Rotation paths and how fast each direction turns (deg/step)
Each turn is a multiple of 5 degrees from 10 to 175, or 0.
Each row of a path follows its step; steps can be skipped.
Rotation 1:
step 0: [  4  -9  16  -1   2  17  -2  11  16 -12  22 -22   1   6  13 -10   5   6
  10   6  -4  -7  -9 -19   6  -5  -7   5  26  -5  -1  -1  -9  12   1   9
   4 -12  -6 -17  -1  29   2 -10  -7  -8 -10   9   5   0  20  14 -15   7
  11   0 -17  -5  -4 -13  16  -5  25 -11   0  -8]
step 1: [  5   7 -18  14  -1   4  -3   6  17  19   6  19   0  15  -5   0  -8 -24
  -8  -5   7  -7   3  -1 -10  -4   3  12  10  -5   6   0  -5 -18   7  -7
  18  -6 -19   7  -2 -18  13   8  11  -5  16   8   3   9  14  17   2 -25
 -11  -2 -25  10   8 -16 -15 -10  21   8   9  -3]
step 3: [ -4   5   0  -6  -4  -6 -21   0   4  -4   8  14   9 -23  15   1  -3  30
  20   9  -9   6 -28   6   2  17   8 -14  -5  18 -17  19  -9  -7  -9 -12
  -6  -1   1   2  -8 -18  13  -9  10 -10 -16  13  -7   6   2  -1 -13   8
   2  -3   8  -1   8  10  17  -6 -18   1   3   9]
step 6: [  1   0  -9  -2   5   4 -20   4  -4   5  -4  -4  16  12  21   8  14   3
   6 -22 -22  -7   0   6 -28  18   1   1 -11 -19  25  10 -18   4  12   2
   3 -13  -1 -16   3  -2  -1   0 -17 -12  17  -7   1   1  -3  -8   2 -11
  -3  32  -4  11 -17  -2  -7 -12  -3   2  -2  -2]
step 10: [ -6  21  -8  -9   8 -17   1  -6 -14  -3 -11  15  20   4  -4  11  -7   2
  17 -20   6  -2   7  -1  19  20 -13  12  -3   5   4  -3  -5 -10 -11  -2
 -18 -12   2   7   8   9  23 -12   8  -8  11  10  11   6 -15  -8 -28  -9
  11   0  -4   3  12   0   9  -2   5   1   0 -30]
step 11: [ -1  -4 -11   3  -9   8   4 -15   1  -7   3  -7  -7  12   1  19  -4  14
   7  16  -1  -1 -11  -1 -19  36  11 -17 -13  11  -2 -22   6   4  29   4
   4  10 -11   2   5  -4  12 -10  -6  -2 -12  -9  -6   3  10  -6 -19 -10
  12  -2 -14   1 -11  20  -7  -4  -3 -25  -8  -2]
step 14: [  3   4 -15   7   3  17   1  10 -14   3  14  17 -17  19  -1  -6   0  14
  -8 -17   9   2  10  12  -2   2   2   3 -17  -2  -3   4 -22  -6 -24  18
  -6  -2 -12  -2  -7 -11  -3  22   6  -2  -3  20  14  -2   8  22  -5 -17
   6  18  -7  25 -13  13   8   1  -6   8   3  -4]
step 15: [-14  -2 -11 -17 -10  16   1  -7 -10  15  16  -8  -4  -7  25   1  14 -14
   1  18  -5  -7  15   0  16  -3  12  11  -4  12   3  -4 -29  -3   1 -25
  -3  -1   3   1   6  13  10 -16   1   7 -13   7  -9   3  -2 -20 -26   0
  -4   4   0  14   0  14   2   3  13  15  -6  12]
step 16: [ 12   3   4 -10  -9   7  -8   8  22  -3  -4  -2   9   2   1  19   9  10
  20   2  -7   8   6 -12   1  -9   1  12  17  -1  -5  25  19   3  28 -12
  -6   2  -5  14  -9 -18  28  -4 -11   6 -12  17  -2 -23  10   1 -18  -5
  -7 -13   0 -11   2 -11   0  -2  -6  -8   6   8]
step 17: [  7  13  -6  14  15 -21  -5 -14  -1   0 -11  -6  -4 -11   8 -10 -22 -17
   3  -7 -22  18 -12   5  -7 -11  -4   5  -7 -14   0  -4   6   4   6  -6
  -8   4  -7  22  11  -5  21  13 -10 -11   5  -1  26  14 -13  10  11  -7
  -1 -25  -2   6 -13  10 -14  -4   0  -9   2 -17]
Directions:
[-3  1  1  2  0  0 -2  1 -1 -1  2 -4 -1  4 -4 -6  4  4 -7 -6  2 -4 -1  0
  1  2  1 -1  0 -5 -3  3 -3 -1 -1 -5  3 -1  2 -2 -1  1  2 -1 -6  4  1 -4
  3  1  3 -2  4 -3  5 -2 -4  1  3  0  1 -2  3 -2  1  6] => 55
[ 2 -4  5  1 -1 -1  0  2  2  1  1  0 -2 -2 -4  5 -4 -3 -5  1 -4  0  4  4
  0  0 -4  1 -4  3  0  6 -2 -4 -4 -4 -2  4 -1  2  3 10  1 -2  0 -1  0 -4
  1  2  1  1 -2 -1  1  1  3 -1  0 -2  3  3  2 -3 -1 -2] => 140
[ 4  4  0  0  3  3 -1 -1 -2  5  2 -1 -1  2 -1 -1  1 -2 -1  1  1 -1  2  7
  0  2  3  0  2 -4 -2  5 -2 -2  4  1  3  4  2 -1 -3 -3  0  5  3  0  2 -1
  2  2  0  4  2 -3 -3  0  2  0 -6  4 -6  6 -3 -6  1 -2] => 140
[ 0  4  3  1 -3  7  0  0  0  3 -3 -2 -2  1 -2  1 -1 -1  6 -3 -1 -3  5 -2
  1  3  0  4 -2 -3 -1 -3  0  3  7 -1 -2 -1  4 -2  0  3  0 -3  3  4  1  6
  2  1  0 -2 -4  2  2  3 -5  4  0  0  5  4  5 -2  3 -1] => 70
[ 2  0 -2  2  3 -6  4 -2  3  0  1  5  0  1  1 -1 -3 -1  2 -7  1 -2  3  0
  4 -5 -1  0 -4 -3  0 -3 -2 -3  4  1 -2  2  2  2  3  4  0  4 -2  3 -2 -1
  0  3  1  4  0  4 -3  4  0 -1 -2  6 -3 -3  3  1 -2  8] => 140
[ 2  3  2 -2  0  1  5  1  0  5  1  3 -4 -2  1 -2 -1  2 -2 -2  3 -2  1 -1
  0  6  4 -5  6  5  3  1  2  1  2 -4 -2  3 -3 -2  6 -1  1  1  0  2 -1 -2
  3  1 -3  2  3  2 -2  4 -1  4  0 -4  7 -4 -6  0 -2  0] => 40
[ 7  1 -3 -1 -5 -1 -5  1  3 -4  5  0  2 -5 -1  1  2 -5 -3 -3  6 -3  1  0
  0 -3  5 -1 -3  0  4 -1  0  4 -3  1  0  1  2 -4 -3 -1 -5  2  0 -2 -3 -3
  4  2  3  0 -5  0 -2  0 -1  3 -3 -5  1  1  3  0 -2  0] => 55
